128 stands for zero in the data rows.
Here are some rows, each followed by its group. Rows of different groups can look alike.
[124 103 133 145 117 131 132 128 131 104  80 153 121 144 106 145 129 111  94 191 127  95 153 126 127 155 114 134 161 113 172  99 121 128 152  71 144 111 146 138 116  73 154  95  99 143 154 162 145  98 150 111 193 157 122 136 162] d
[158 193 178 162 150 102 162  81 124 133 116 143 156 116 101 167 110  87 122 181 101 123 187 166  91 154 161  59 127 167 168  95  87 175 194 113  96  54 146  95 116 118 175 170 165 107  72 135  78 153 147  63 150 141 114 150 113] e
[ 83  98 152 129 154 120 165 103 110 133 120 133 104 110 103 177 109 121 145 131 151 122 134 150 136  65 171  92 146 165 142 106 133 118 139  92  98 112 104 150 112 108 163 142 148 170 161 125  45 158 113 120 159 101 120 131  66] u
[128 164 175 118 194 122 211  92 144 127 130 133 116 148 102 156  65 113 151 137 136 103 133 166  92  79 182 110  79 125 113 117 156 162 158 130  67 112  86 153  89 102 170 122 162 136  99 164  81 136 113 124 124 144 119 169  90] f
[ 89  92  78 118 104 121  89 141 136 150 114 135 121 145 177 105 146 149 119  82 173 173  78 107 176 127 123 177 100 127  98 137 162  84  77 169 146 186 161 164 175 155  92  88 108 144 106 100 169  70  95 186  51 131 133  88 123] s
[144 110 177  80 112 107 165  96 111 100  88 113 113  78 109 159  83  49 141 192  79 158 170 190 116 141  99  64 171 186 189 109  99 130 150  66  94  77 114 113  65  66 214 164 132  77 184 174 141 157 209 143 170 134 138 156 148] g
[122 157 161  95 145  99 136  80 138 133 108 161  78 170 133 144  95 140 127 138 142 146 132 152  94  81 162 138 153 143 134 152 187 119 149  90 149 100  96 131  82  52 134 167 143 112  89 144 116 157 133 125 112 161 168 165  78] f
[136  96 113 123 116 146 103 164 115 151 138 147 107 149 147 121 184 149 155  90 199 170  97 127 163 129 160 184 120  85  85 118 111  86  66 148 128 177 155 173 146 166 109 135 117 137 150 111 127 114 137 163 158 137 118  96 133] d
[ 82 107 102 111 115 124  93 159 109 158 150 163 117 148 156  79 185 154 162  78 160 187 103 100 182 106 178 173 161 100  87 152 145  93 102 201 125 180 131 141 137 171 113  85 120 165  93 135 143 104 108 147  98 137 116  94 105] s
[190 141 135 187 110 134 115 125 129 126 118  77 162  97 108 151 138  87 110 138  88  79 176 154 103 110  98  89 129 160 148 120  50 132 111 122  98  91 101  94  87 127 124 141 111 148 170 118 181 135 182 133 176 114 122 110 176] g
[124 144 167 126 160 131 170  83 124 109 131 121 120 139 117 129 112 100 136 147 141 104 137 157 129 119 147  92 135 136 148 129 126 137 122 132 119 110 110 155 112 117 171 150 154 140 100 166 105 173  86 132 132 117 133 124  91] u
[106  94  81  93 138 168 125 164 145 125 137 107  65 154 194  96 164 136 139  69 195 153 102  81 162 112 186 151  93  74  90 128 139 110  62 167 145 175 149 169 150 147 114 119  96 145 116  94 138 120  97 159  97 123 156  87 121] s
[134  55 104 133  79 106  83 147 105 139 136 180 162 134 141  92 172 137 145 105 165 138 124  95 169 166  78 160 125 131  92 103 126 106 111 126 158 135 164 107 165 152  97 158 139  96 128 143 147  47 107 148 132 123 114  83 141] d
[163 109  98 209 127 145 106 155 119 142 125  80 158 154 196  83 145  72 183 100 151 145  90 112 127 133 133  93 160 182 153 159  83  76  91 134  88 138 146 138 229 189 124 122  73 161 181  50 103 162 166 179 186  45  52  77 143] g
[ 95 111  96 126  97 112 116 181 135 147 162 104 154 118 160  60 148 172 170 108 184 152  74  60 176 119 117 170 108  75  94 100 170  97 103 177 144 153 139 120 138 195  73  89  76 138 134 111 149  77 117 131 107 128  94  95 144] s
[107 132 158  95 167 107 197  70 118 126  90 146  99 129 102 146  69 139 164 146 138 112 103 142 103  73 187 109 116 143  91 124 121 109 172 142  91 130  90 165  78 107 163 132 124  87  72 152 101 170 121 104 118 173 108 169  75] f
[ 78 168 135  86 133  82 146  95 156  87 162 143 110 139 131 103  99 119  94 146 111 108 199 123 119 127 127 119 110 122 140 170 128 151 148  97 106 139 125 104 133  90 109 159 156 122 126 162 116 128 149 123  58 184 150 184 134] f
[104 100 114  77 100 112 112 167 142 126 145 130 130 140 178 139 137 167 113 110 145  85  82 108 133 132 139 168 117  96 108 160 165 135 137 164 169 125 136 102 108 137  96 110 145 109 101 139 158  81 120 126 102 141 141 130 138] f
[118 106 127 128 142 153 118 147 122 126 125 136 117 135 141  70 125 197 125 100 142  70 139 113 165 136 142 146 117  82 126 137 158  97  74 169 151 142 114 119 123 143  73  82  76 105 128 120 171 116 145 119 110 163 120 146 137] s
[ 82 179 165  64 143 143 181  78 146  96  99 134  82 116 128 180 102 150 144 118 148 120 141 182  86  87 168 104 125 147 147 160 133 105 116 117  97 147 113 187  97 105 183  94 169 138 148 170  92 167  96 133 121 127 114 154  74] f
[117 159 113 141 150 121 134 123 156 111 161 161 156 120 118 144 113 173 101 142 103 114 101 127 161  97 170 133 129 129 110 140 129 158 191 134 144  92  78  94  92 121 110 156 158 125  94 161 115 158 116 104 100 169 161 162 105] f
[142 125 182 133 127  84 122 107 156 177 136 131 148 126  98 153 102 121 119 176  79  85 137 128  84 137 108 127 115 115 149 163 136 161 205 132 114  98 140  92 125 113 129 127 158 126 123 126  97 127 116  90 131 140 165 142 108] u
[169 194 130 154 142 157 114 134 104 145  85 106 143  88 147 100 165  88 221 137 107 196 139 157  85 135 145 101 185 183 152 134  51  87  95 143 111 141 115 151 169 136 173 154 117 131 173  70 131 131 133 153 155  82  71 102 132] g
[160 151 112 169  77 117 135 137 157 137 122 120 156 106 109 170 119 128 111 141  70 100 156 132 108 130 121 134 145 115 129 133 130 122 140 137 141  91 133 113 132 125 126 126 139 156 173 129 169  95  80  86 141 113 147 117 133] u
[193 161 114 165 115 131  73 168 109 140 154  90 177 110 161 137 117 104 163 137  91 137 148 128 103 161  70 103 159 145 155 112  81 107 133 142 127 117 156  88 103 130 131 156 124 131 185 104 165 106 202 119 167  83 103 127 201] g
[ 96  78 102 104 103 129 107 145 134 135 131 132  84 119 120  68 132 193 119  97 137 157  97  99 154 132  69 169 121  87 131  95 150 124 138 147 172 120 161 106 153 146  77 119 130 127 167 140 165 124 135 120 114 115 132 113 162] s
[194 179 148 122 141 105 122 147  79 110 132  95 193 131 122 125 136  90  96 165  80  96 158 149  85 149  62  84 155 145 182  95  72 131 117  99  78 107 165  82 116 107 154 139 124 108 192 140 159 131 172 105 179  61  79 118 196] g
[109 105  69 136  88 129 113 154 128 147 147 110 147 165 158  88 162 155 134  79 167 166  82  60 185 111  99 201 129  83  90 115 164 111 107 198 154 178 144 149 137 176  96 103  81 111 126 128 129  56 120 149  52  95 119 119 149] s
[158  99 109 155 104  94  98 144 157 118 168 140 101 133 139 126 124 150 107 120 126 128 144  79 148 169  90 176 113  93 108 154 164 126 135 155 177 150 152 124 116 113 127 144 182 107 144 121 153  82 138 120 100 155 122 116 175] s
[181 121 143 151 137 185 125 132  79 179  89  92 147 128 171 134 132  75 144 164 142 159 184 169 108  86 161  75 148 161 137 102  71  54  82 117  45 118  94 171 154 151 165 132  92 150 189  76 109 165 143 130 180  58  72  97 114] g
[ 95 104 130 140 183 113 135 129 116 120 133 108 115 179 160 113 151 145 181  82 162 151 101 110 118 123 157 158  86 137  56 140 169  95  88 148  89 138  99 181 120 109 130 105 108 131  95  90 111 121 128 168  98 144 104  95  72] s
[103  79  68 137 119 114 102 145 154 143 123 119 130 175 160  89 136 152 181  97 163 173  83  47 211 126 116 169  82  89 104 119 207 131 102 208 158 185 176 178 120 195 107 130 140 142  78  79 166 121 100 159  79 129 142 101 117] f
[145 140 183 120 154 134 125  71 100 131 111 123 124  75  63 165  60  92 137 199  90 147 192 179  56 144 124  62 172 165 169  99  62 158 185  66  63  86 126 136 107  73 179 143 154 124 135 182  99 179 182 105 165 136 141 135 153] g
[120  99 122 126 113 112 152 133 147 122 157 146 110 149 146  86 125 141 112 141 108  97 122  84 157 124 139 159  92 110 123 144 164 163 138 175 132 137 124 136 132 101 125 146 123 116 118 149 127  95 129 127  96 161 165 156 111] f
[ 86 171 179  75 170 113 219  86 131  95 132 182  98 132  80 145  96 114 116 162 136 109 134 145 120  96 174 132 100 105 102 110 165 135 196  97  98 151 118 132  67  96 156 125 188  84  96 160  92 175 136 130  83 160 145 160  86] f
[111 137 183  88 154 115 169  89 103 117 129 175  71 104 117 138  96 104 108 154 144 162 137 150 115  50 161  88 122 114 102 142 151 157 166  92  98  99 116 178  81  76 169  76 196 117 113 232  74 171  79 125  96 156 102 170  63] f
[183 168 142 190  79 135 112 130 136 131 131 106 197 112 152 153 160 144  98 154  82  84 128 124 124 137 116 114 134 151 150 104  66  83 148 153 146 120 118  82 139 128  98 135 118 118 134 131 141 160 135  97 184 125 110 111 131] e
[138  96 105 167 105 121  73 174 117 126 116 132 159 122 112 133 146  97 117 154 132 151 127 142 128 173  75 127 152 152 150 151 143 152 151 105 149 138 162 122 159 189 108 134  58  97 137 101 133 115 148 145 141  74 111  89 189] o
[130 134 105 145 105 103  91 135 158 158 227 120 139 157 143 127 140 157 142  92 136 137  95  79 151  95 116 157 131  74  91 133 121 139 152 154 168 147 118 129 126 171  91  95 154 167  90  70 163 102 105 113  75 121 151 108 125] f
[163 101  99 166 122 124 109 167 126 127 147 140 169 160 150  93 136 175 104 112 148 148 119 100 124 121 117 182 152 124 129  87 152 146 108 154 131 166 169 100 159 153 123 129  90 148 112 141 160  90 123 135 129 123  76  84 157] d
[100 123 115 124 106 164 103 156 138 122 141 125 123 125 137 109 170 151 107 110 150 152  62 128 168 170  95 142 128 117 122 123 143 147  93 140 169 164 151 103 164 132 115 162  90  91 122 150 154 121 116 138 137 138 107  74 144] s
[166 136  93 164 153 134  92 152 129 167 158 113 163 132 152 111 141 186 160  63 145 128  95 117 150 131 165 147  97 130 132 168  96  91  91 150 155 166 108 126 134 144 131 109 134 184 121  75 131 105  93 123 123  92  99  98 112] u
[115 160 178  88 156 133 175  75 131 102 120 176 112 137  71 176  72  87 114 147 131 150 154 194 101 122 174  96  87 122 103 124 165 161 141  76  44  89 127 130  67  67 173 161 154 138  95 180 113 153  78 114 128 160 142 185  92] f
[156 110 112 160 110 184 117 140 126 138 159 116 157 122 135 147 141 100 120 156 111 114 118 173 112 163  81  90 154 118 196  81 117 153 138 132  94 110 138  90 114 113 131 143  91  50 143 101 144 145 173 126 148 114 145 111 206] o
[122 160 115 148 159  98 135 105 142 157 166 153 148 128 118 143 108 160 104 101  86 147 136 107 149 141 123 126  94  88 105 133 121 111 132 129 155 113 139 112 145 107 129 126 169 119  84 137 142 153 119  79 109 118 110 125 136] u
[ 94  93 100 137 115 138  80 168 123 147 151 116 108 132 177 121 184 133 152  86 193 159 112 125 182  97 119 156 132  71  76  99 142 143  65 171 154 176 151 153 172 166  84 121 103 159 142 104 120  77  69 186 133  98 131  94 124] s
[122 158 169 116 130 163 150  89 146  83  93 144 113 108  80 147 117  44 125 186  98 139 186 194  92 147 115  65 175 140 156  75 106 147 128  69  47  59 139 116  97  75 200 151 127  59 188 182 125 143 219 105 139 113 133 187 168] o
[140 115 120 163 120 158  77 194 105 161  98  81 139 122 167 109 140 125 182 103 174 174  53 105 126 159 102 137 165 138 132  90 127 111 104 155 141 166 154 148 178 212  83 169  78 133 148  95 121  97 135 173 158  62  62  69 152] o
[106 134 127 135 135 110 143 133 185 136 199 141 101 156 133 147 116 174 106 132 117 138 134 107 142 135 118 149 130  99 103 157 127 154 177 125 163 112 112 111 140 109 142 140 155 136  77 124 124 161 140 131 115 172 165 136 136] f
[102  85 100 139  96  95 122 147 114 131 114 171 122 180 123 103 159 193 118  98 144 160  95  80 199 142  77 161 114  91 118 131 143  92 108 154 171 166 145 149 119 129  98 108 113 151  98 127 145  96 115 137  86 132 111  99 141] s
[191 176 128 106 107 110 122 120 102 105 130  68 117 117 125 190 115  89  96 202  77 108 166 149 106 136 131  96 144 169 161 119  93 171 148 117  88  81 114 113 114 105 158 158 139 132 155 138 141 139 165 108 162  94  88 142 188] g
[135  74  94 168 106 116  71 182 114 120 128  97 166 135 172 108 191 152 199  66 179 183  73 108 193 136 136 128 142 132 106  74 121  86  72 157 147 176 150  88 133 171  90 119  64 133 164  88 122  94 110 191 146  74  98  75 170] o
[147 117 120 135  97 143 119 143 123 106 114  86 143  92 115 135 108 111 125 133 111 142 155 141 138 140  76 106 168 180 167 118 117 123 127 126 130 118 177 116 161 100 149 138 129  86 182 121 145 140 171 153 168 128 114 124 187] o
[162 174 107 169  92 170  66 161 126 154 113 106 177 145 157  97 185  77 196  55 167 166 147 136 155 156 146 113 127 157 124 107  85 119  74 167 127 180 186 151 197 151 145 128 115 139 172  83 148 180 140 181 163  64  73  87 141] g
[143 147 161 106 114 138 157  78 151 115 116 125 157 113  76 197 109  76 121 188  77 105 194 186  88 133 129  80 153 166 199  58  64 177 170 103  77  69 102 102 137  89 182 172 136 132 153 183 111 163 194  82 180 149 150 147 181] g
[144 165 102 137 132 117  87 167 152 107 160 113 140 165 111 106 136 179 118 100 157 107 100  82 155 158 114 152 142 111 144 131 117 121 157 180 138 144 136 128 146 151  87 120 141 172 141 123 116 102 102 119  90 143 175 108 144] f
[187 131 122 185 114 137  93 149 110 123 144  75 179 145 172 115 134 102 124 144 114  91 146 149 120 145 126  97 197 192 134 124  83 100 162 160 129 125 122  93 196 166 109 170 119 123 130 123 184 130 168 129 155  65 121  96 199] g
[ 89  96  73 136 133 120  72 166 143 118 183 107 104 135 153  97 164 143 141  86 170 180 106 101 204 116 145 182 104  73 100 125 169 109 111 145 167 147 162 112 159 175  88  91  98 139 123  91 179  86 103 141  59  98 151  96 113] s
[112 125  88  96  78 120 113 155 111 111 154 172 125 117 111  87 162 126 105  93 143 131 132  82 158 144  93 172 129  80 128 132 157 126 146 174 119 146 137 127 113 153 130 152 122 123 124 133 168  81 123 119 115 155 115 121 146] s
[107 106 106 103  55 141  88 156 120 151 128 103 163 135 135 163 151 111 132 129 124 133 120 112 140 131 119 159 143  88  88 127 153  96 111 146 207 164 148 100 153 155  88 129 100  97 114  98 165 111 137 136 132 104 126  91 135] s
[163 149  81 144  98 102  94 129 109 149 102  86 158 138 144 128 160 147 123 130 115 114 141  98 147 152 138 132 108 126 146 142 111 104 140 163 134  98 131 106 175 123  91 124 153 155 144  65 136  68 103 103 128 125 132 115 112] u
[174 149 150 148 151 130 107 131 122 167 126  78 183 113 114 152 170  98  95 129 108 100 145 144 112 144  70 115 127 123 168 113  61 119 118 165 137  93 140  42 164 146 115 139 116 153 140  95 157 151 154  74 200  95 110 101 142] e
[158  95 101 130 119 165 127 152 144 125 128 141 133 128 152 145 159 154 133 119 122 144 134 145 158 183 126 106 160 150 149 124 122 133 143 119 133 121 140  86 156 106  94 110 104  94 158 141 119 133 163 122 139 130 141 114 165] o
[108 163 111 145 138 143  87 139 130 109 167 130 107 126 146 140 148 152  80 112 138 110 140  92 139 113 119 151 109  80 141 150 113 168 160 161 143 120  94 112 108 137 108  89 118 139  81 127 129 115  87 106 101 135 164 139 139] f
[116 107 147 112 110 143 124 133 133 100 122 133 129 104 125 110 120 131 107 142 123  88 111 131 109 160 130 132 147 118 134 109 109 104 127 132 156 158 116 138 156 116 109 164 104  94 179 143 201 114 143 150 107 164 127 135 160] d
[120  65 144 127  93 151 140 129 105 138 119 111  90 117 122 133 107  93  83 148 102 126 126 145 131 155  72 106 161 150 171 140 149 134 134  80 145 111 123 129 116 124 112 131 122  83 130 169 135 129 176 122 153 143 101 121 161] o
[125 166 159  89 154 131 139 108 165  65 111 155 113 114  79 154 131 158 101 166 108 128 152 156 110  90 132  97 125 123 105 102 174 155 167 109 142 117 124 117  97  85 142 164 160 155 139 151 125 118 129 125 114 157 193 184  78] f
[127 112 122 150 153 126 104 167 124 107 145 134 124 152 168 102 161 162 173  51 164 141  86  76 162 130 127 142  99 129  88 112 112  73  91 149 166 155 122 158 129 164  77 116  90 176 155 105 133 120 102 136  99 114 104 113  88] f
[ 57 120 145 115 127 128 164 113 121  92 150 138 104  98 100 119 111 113  81 142 123 115 130 120 102 142 103 140  92  71 164 105 186 175 184  97 155  71  65 138  61 123 103 108 155  97 116 154 123 149 152 132 120 185 168 152 135] s
[126 141  70 133 144 121 100 128 160 162 167 133 130 130 121  91 125 195 140 137 123 125 116  97 148 124 146 157  95 103 112 146 152 155 153 141 154 143 130 106 134 147 111 115 137 129 129 125 169 125  78 151  84 146 113 118 139] f
[124  37 109 115 127 144 120 141 117 167 145 159 116 149 188 106 182 121 164  42 176 177  93 116 149 140 159 160 130 128  84  91 136  94  91 143  84 223 170 165 160 168  78 105  65 160 154 132 120 138 101 182 166  84 111  90 118] d
[136 160 191 146 164  96 149  81 104  85  97 138 159 100  46 193 112  81 105 174  64  92 181 172  92 124 131  83 137 114 180 130 109 149 180  96 115 124 104  90 112  93 154 170 152 124 123 199 122 183 126  79 126 123 149 150  96] u
[106 110  80 119 112 155  80 150 129 136 146 135 136 145 150  66 174 147 151 121 142 181  77  96 179 113 123 162 169 124 105  86 142 139 108 155 132 147 164  66 167 152  65 104  72 114 131 115 157 105 121 160 132 118 151  94 164] d
[115 132 159  86 109 134 160  94 123  98 109 185 101 132 111 135  84 105 148 127 131 150 150 170  99 125 157  96 147 140 142 101 160 138 141  79 127 152 126 166  94  57 148 126 153  76 171 181  83 160 137 151 158 144 130 134 107] s
[114 137 161 128 209 106 187 116 133 115 139 121 135 124 126 146 126  82 185 140 145 115 156 153 140 103 173  82 145 171 129  97 113 112 122  86 116 128 115 158 152 124 143 158 149 148 117 109  67 161 113 135 149 116  95 115  70] u
[102 180 140  61 151 119 165  68 128  98 118 135  75 117  98 143  87 120 124 126 160 125 154 126 112  66 187 120 113 144 123  97 158 135 161  92  94 124  91 150 112 107 151 150 151 137 109 158  53 154 110 120  96 165 147 198  78] f
[107  98  99 131 119 132  98 146 136 135 137 131 135 125 162  68 166 116 141  87 170 155  91  94 133 147 124 177 110 110  96  92 129 139 105 117 151 165 168 139 143 162 100 150 111 116 137 141 138  66 138 142 108 105 181 138 149] s
[144  97 113 158 108 147  89 154 112 145 144 138 155 121 154  92 127 127 130 131 119  88 149 107 134 152  85 117 157 154 175 120 109 130  95 110 130 105 138  88 145 127 127 142  94 119 169 102 175  99 176 132 148 112  95 109 159] o
[174 143 123 177 128 140 103 144 108 167 114  72 200 117 106 154 160 135 140 140  99 119 134 101 113 125 102 107 118 187 170 130  71 104 135 116  85 107 129  57 138 118 113 116 169 187 154 105 165 126 169  92 145  82 132  95 179] e
[144 118 117 164 111 179 107 113 120 105  81 153 127 123 146 188  88 125 124 144 101 112 162 146  97 146  74  82 179 153 168 131 137 172 129  94 106 141 161 126 161 128 156 113 116 105 161 153 158 141 165 141 146 120 122 136 186] o
Which 5 groups are nearest to each row below, nearest first, going by the distance to the centre of the group?
[ 94 120 139  61 161 119 161  84 122  89 106 144  80 115  90 115  88 127 137 156 158 130 126 160 131 113 163 113 141 148  91  77 184 140 150  85 126 133 132 160  69  64 148 124 129  91 100 183  86 128 146 161 132 163 144 147  75] >> f u s d o
[105 133 163  87 137 133 158 112 121 110  64 138 138 115 142 149  86  72 110 144 111 107 153 175  76 142 123  80 133 120 125 122 139 124 149  73  98 119 104 107 116  95 158 129 119  86 110 160 118 117 175 155 137 146 138 164 122] >> u f o g e
[143 156 156 157 190 166 135 118 113 212  75  82 152 100 108 118 149 135 182 121 120 150 161 153 107 131 113  97 162 171 152 110  76 114 100 128 118 134 122 127 156 134 183 123 116 138 188  80 124 174 139 109 160  75  80 104 127] >> g e u o d
[155 138 181 142 129 131 174  86 114 120  80 133 170  99 133 176 104  70 110 195  90 106 201 192  90 152 103  62 193 170 211 118  91 119 134  84 100  67  91  94 128  93 166 184 144 123 176 169 117 188 172  78 145 143 124 151 175] >> g e u o f
Which 4 groups are nearest to each row below, nearest first, going by the distance to the group's nearest row?
[ 93 143 119 109 142  82 140 125 117 112  89 161 119 140 165  93 144 158  92 149 100  91 123  97 130 149  98 154 118 104 134 114 133 121 106 161 175 120 125 116  93 136  85 142 160 125 122 135 172 132 138 127  96 154 197 131 115] >> f d s u
[105 176 148  91 123  85 159  98 146 155 119 157 103 164 102 125 110 158 129 165 155  95 130 145 103  89 191 119 124 117 116  96 172 159 168 115 133 137 121 105 110 136 165 139 174  88 105 158 118 167 150  95  89 202 186 201  84] >> f u s e
[148  88 128 155 106 141 120 138  95 181  71 128 136 158 116 186 106 110  87 141  82 158 138 144 104 152  89 101 182 173 154 122 100 157 151  92 140 128 113 112 158 124 138 152  82  89 156 152 164 154 224 129 166 116 117 125 175] >> o d g e
[133  92  97 114 102 141  98 163 140 169  98 137 139 143 148 114 189 137 157  77 155 197 109 138 173 154 116 143 131 108 132  98 125 124 104 119 154 135 161 100 184 181  75 106  83 148 115 118 160 116 131 150 125 122  99  99 124] >> d s o f
[ 97  70 101 150 113 160 136 142 123 149 116 128 145 145 121  93 201 190 214  94 203 175  79 116 144 133 141 149 123 123  82  99 144  84  75 161 107 199 137 147 130 173 108 128 102 181 159 122 103 122  87 163 134  85  53  80 138] >> d o f s
Which 4 groups are nearest to each row below, nearest first, going by the average distance to the group's rows?
[143 114 136 121 120 127 132 100  75 125 140  97 146 142 105 122 142 117 103 168  99  96 152 165 103 126 121 108 150 128 165 160 144 168 166  83 125  97 161 136 146 105 109 165 117  89 168 160 127 153 175  95 151 149 132 128 193] >> o e u g
[118 197 147  69 202 112 170  52 111 140 141 181 104 117  93 154  99 127  98 105 117 156 110 170  99  80 156 108 131 153 126 159 133 141 117 124  68 109  94 173  76 105 155 140 138 176 107 126  75 171 102 125 136 173 147 138  65] >> f u e s
[154 188 148 142 150 171 169 102  93 139  81  96 135 106 117 115 120  56 156 123 114 124 130 171 114  94 125  84 156 164 166  80  93 104  98 139  70 134  90 186 149 125 189 125 113 195 202  91  96 161 147 132 188 103  83 115 112] >> g u e o
Which 5 groups are nearest to each row below, nearest first, going by the distance to the group's nearest row?
[145 152 177 128 177 133 171  79 116 104 118 136 104  97  80 185  84 114 138 149 109 121 143 168 103 104 204  79 114 174 168 118 140 138 154 104  91 100  69 140 145 118 199 134 150 144 125 123  92 156  67 102 173 143  77 155  85] >> u f e s g
[ 90 141 168 122 189  98 166  83 123 106  98 176  56 144  95 163  62 138  60 131 129  93 142 163 129 126 185 105 125  89 138 154 179 159 159  80  98  80  89 165  83  92 180 122 165 111 100 165  79 116 120 145 135 169 143 195  77] >> f u s d e
[131  98 122 110 114 118 109 130 138 142 107 103 123 106 106 139 138 205 120 146 129 151 111 104 130 149  91 138 125 136 116 126 148 118 172 139 173 126 153  81  93 128 120  96 130 117 130 131 134 107 104 140  75 129 166 136 131] >> f s o u d
[125  83 102 113 128 155 126 118  66 130 107 120 136 122 146 129 125  91 114 140 116  85 160 139 110 182  69 128 163 114 171 116  88 123 122 122 121 119 134 124 140 120 143 162 138 109 142 131 112 131 148 112 134  96 102 119 203] >> o d g e u
[184 153 159 132 193 132 154 114 121 131 114 119 124 130 151 143 113  77 190 138 143 137 159 154  78 110 167  67 128 138 165 170  87  78 117 126  66 149  80 158 157 130 181 134 108 162 134 127  90 181 128 126 147  74  59 109  99] >> u g f s e
[165 143 141 140 142 101 114 116 106 110 125  97 190 128  85 138 134 116  92 176  65 105 181 168  89 135  91  87 136 132 187 102 103 137 170 144 116  78 153  92 125 148 147 165 114 104 169  95 172 142 216 119 147 104 120 150 179] >> g o e u d
[188  93 110 155  98 114 110 139 118 122 142 142 165 111 152 126 124  77 107 173 126 140 135 124 105 195 109  83 172 166 155 121 105 168 155 155 115 107 129 115 149 184 125 165 115 116 177 119 168 128 187 113 166  59  73 123 191] >> g o e d u
[190 126  90 157 125  85 130 132 105 147 116 101 132 133 117  99 159 173 160  62 130 128 132  92 149  70 202 139 114 136  99 171 133 109  80 167 130 160 125 134 178 168 125 100 128 168 153  54 139  83  76 123 124 146 134 109  96] >> u f s d o
[125 115 113 133  87 118 120 166 128 128 135 142 182 102 160 117 146 160 102 161  93  98 125 115 129 138 100 134 113 120 128 182 126 154 177 168 167 103 194 115  69 124  87 110 145 181 111 104 140 118 138 101  80 112 149 140 123] >> f u s o e
[166 158 120 142 103 130  96 157 130 133 166 112 148 127 142 147 157 136 148 102 126 116  76  99 131 121 132 145 112 129 135 120 126 101 125 181 143 126 113 100 139 164  77 121  66 172  97 115 149  99 102 151 140 110 119  96 126] >> u f d s e
[ 87  97  93 124 133 125 114 163 145 166 133 101 113 169 159  90 157 175 160  84 175 171 110 103 160  71 166 158  92 132 110 101 136  96 110 176 152 151 155 186 130 161 135  81 158 194 120  97 106 147  97 128 128 122 119 112  92] >> s f d u o
[183  79  91 187 119 173  89 189  82 142 127  70 145 122 160 121 133  95 187 104 151 185  64 122 129 126  88 126 166 170 138 162  71  48  69 156 113 178 128 150 167 178 121  96 101 146 171  75 139 115 131 175 193  65  30  77 170] >> g o u d f
Which 5 groups are nearest to each row below, nearest first, going by the average distance to the group's rows?
[130 145  81 152 138 104 116 129 137 150 154 122  89 131 178 106 162 152 183  72 185 154 115  90 175 116 132 140 114 139  65 163 128 108  98 185 156 134 119 154 137 113 125 120 107 181 120  77 149 117  69 151 124 117 128  80 103] >> s d u f o
Which 4 groups are nearest to each row below, nearest first, going by the distance to the centre of the group?
[111 112 104 117 118 119  95 194 114  92 163 173 122 118 182  93 151 172  96 128 124 123 114 101 143 153 138 185 107  85 126 125 160 170 102 111 174 137 121 162 100 167  86 132 122 113  97 118 153  85 157 169  94 126 124 128  99] >> s d f o
[160 124 137 163 123  90 133  99 150 124 185 116 138 103 117 145 109 148 104 132  95 113 101 129 140 149 112 112 117  87 161 158 121 148 185 148 122 112 154 108 111 127 129 101 115 161 111  93 146 145 110  96 107 123  90 126 125] >> u f e o
